Here are some points, each followed by its number:
"-44 10 -127 51 -52 5 6 -38 -46 -61 -45 -62 -7 -6 -28 31 -42 -72 18
 21 34 123 36 -12 4 -45 26 -42 1 -5" 0
"-48 26 -127 110 -58 -13 -12 -39 -44 -58 -127 -63 -25 25 -35 70 -42 -50 16
 -10 37 118 47 -18 -67 -40 91 -17 5 -5" 1
"-51 12 -127 114 -57 -5 -19 -39 -43 -50 -127 -68 -14 12 -41 82 -38 -52 15
 4 42 109 40 12 -97 -39 80 -12 -6 -14" 2
"-43 20 -127 118 -36 -19 -2 -37 -42 -50 -127 -50 9 17 -62 84 -52 -62 5
 -8 48 89 20 -43 -89 -73 57 -11 9 19" 3
"-18 -25 -29 -73 -7 -26 -39 -19 -22 21 46 127 -60 -25 -32 -111 -34 20 14
 5 -127 -27 -127 -29 -86 -44 3 58 -35 -31" 4
"-6 -24 49 -11 62 -32 -35 36 62 40 90 102 -5 -8 2 -45 -22 68 26 -3 -96 -29 -53 23
 8 -35 -4 21 -6 8" 5
"-20 -16 13 30 41 -16 -33 69 40 34 70 112 -44 -5 -58 -18 14 60 23
 -15 -127 -45 -35 47 27 6 -12 6 -6 -11" 6
"-26 18 44 30 10 -3 -49 43 19 21 52 37 -29 42 -54 53 17 58 5
 -38 -112 -23 20 11 32 9 -28 -8 -4 4" 7
"-23 13 64 10 0 11 -11 28 16 10 33 21 -3 55 -57 81 35 35 -21
 -22 -109 -47 25 7 27 60 -38 -20 -18 -5" 8
"43 -9 102 -44 -1 8 -7 -15 5 -4 21 -90 44 1 34 56 39 -17 -29 -26 52 10 -43 -11
 8 73 -26 -30 -10 -19" 9
"54 -18 61 -45 -14 -12 -11 13 -14 7 -25 -52 12 20 87 -45 20 8 -81 -20 -32 17 -69 8
 25 67 3 -26 -33 -10" 10
"84 -39 71 -17 -20 4 22 -10 -21 -34 -127 -69 25 -10 116 -13 10 -34 -63
 -27 68 45 -36 -3 13 -10 -24 -31 -14 -6" 11
"47 -14 48 -48 -24 32 17 -14 -15 -4 29 -45 13 -2 51 -21 10 -39 -37 22 62 26 -14 -8
 16 8 5 -3 2 18" 12
"6 -11 31 -41 13 -16 -30 21 -6 17 54 63 -11 0 8 -75 -7 22 -26 5 -31 -23 11 -15
 -9 3 -3 28 7 25" 13
"11 27 -21 -4 20 5 7 -1 7 18 45 -23 31 13 27 -2 -15 2 26 -8 55 -31 64 11
 107 -29 5 -9 28 3" 14
Which five points above are nearest to each new point, looking only along the 5 directions in which the numbered points spread most? Their numbers follow each, nearest first.
"17 1 43 62 2 34 25 17 -24 -10 37 12 12 -33 49 38 71 5 -14 44 96 -51 10 56
 28 35 -22 -32 10 -6" 14 12 9 10 13
"-15 -16 -40 15 12 -25 -1 -26 26 9 -102 -52 28 -11 -21 38 -5 -4 3
 -31 58 -20 -15 -31 -22 -26 13 13 -11 -7" 0 12 14 11 10
"6 -24 -56 3 10 -7 -3 -29 -8 3 -56 -97 0 -20 58 -21 -7 -5 82 -32 43 28 29 2
 24 82 -9 -22 -13 -31" 12 14 9 11 0
"5 3 -74 -27 4 -19 18 -15 30 19 -37 -41 23 -15 -27 11 -10 -7 -17 -49 -17 -33 -94 -35
 -2 -31 0 33 -12 -11" 13 12 10 14 9
"3 9 60 -26 -34 26 46 -4 -20 -34 -15 -27 17 6 -35 18 -19 -45 -17 21 16 39 47 -35
 -94 -41 -16 15 19 64" 12 0 9 13 10
"-25 -21 -26 -21 65 -19 -19 16 38 44 50 -72 -27 -20 29 -19 -3 83 19 -10 -8 -43 34 15
 33 51 -16 1 -2 -18" 13 14 7 12 8
"-18 25 -77 20 28 -4 51 -12 20 7 67 -32 53 5 -52 48 -31 -38 37 37 23 15 62 -33
 45 -49 -16 4 28 38" 14 0 12 13 7
"0 17 13 -33 -30 27 49 6 -28 -37 27 -45 24 -13 -15 -12 -16 -22 -15 37 9 58 52 -14
 -15 -9 -10 -3 4 56" 12 14 13 9 0
"-34 -4 14 27 16 3 -15 0 8 -6 73 -2 -5 2 -1 9 -19 4 64 57 63 33 43 44
 3 -37 18 -4 42 15" 14 13 12 0 7
"16 -8 23 -45 11 -14 -18 27 -10 18 45 55 -7 -12 14 -91 -9 32 -22 -7 -43 -44 6 -19
 8 7 -7 18 9 21" 13 5 6 12 10
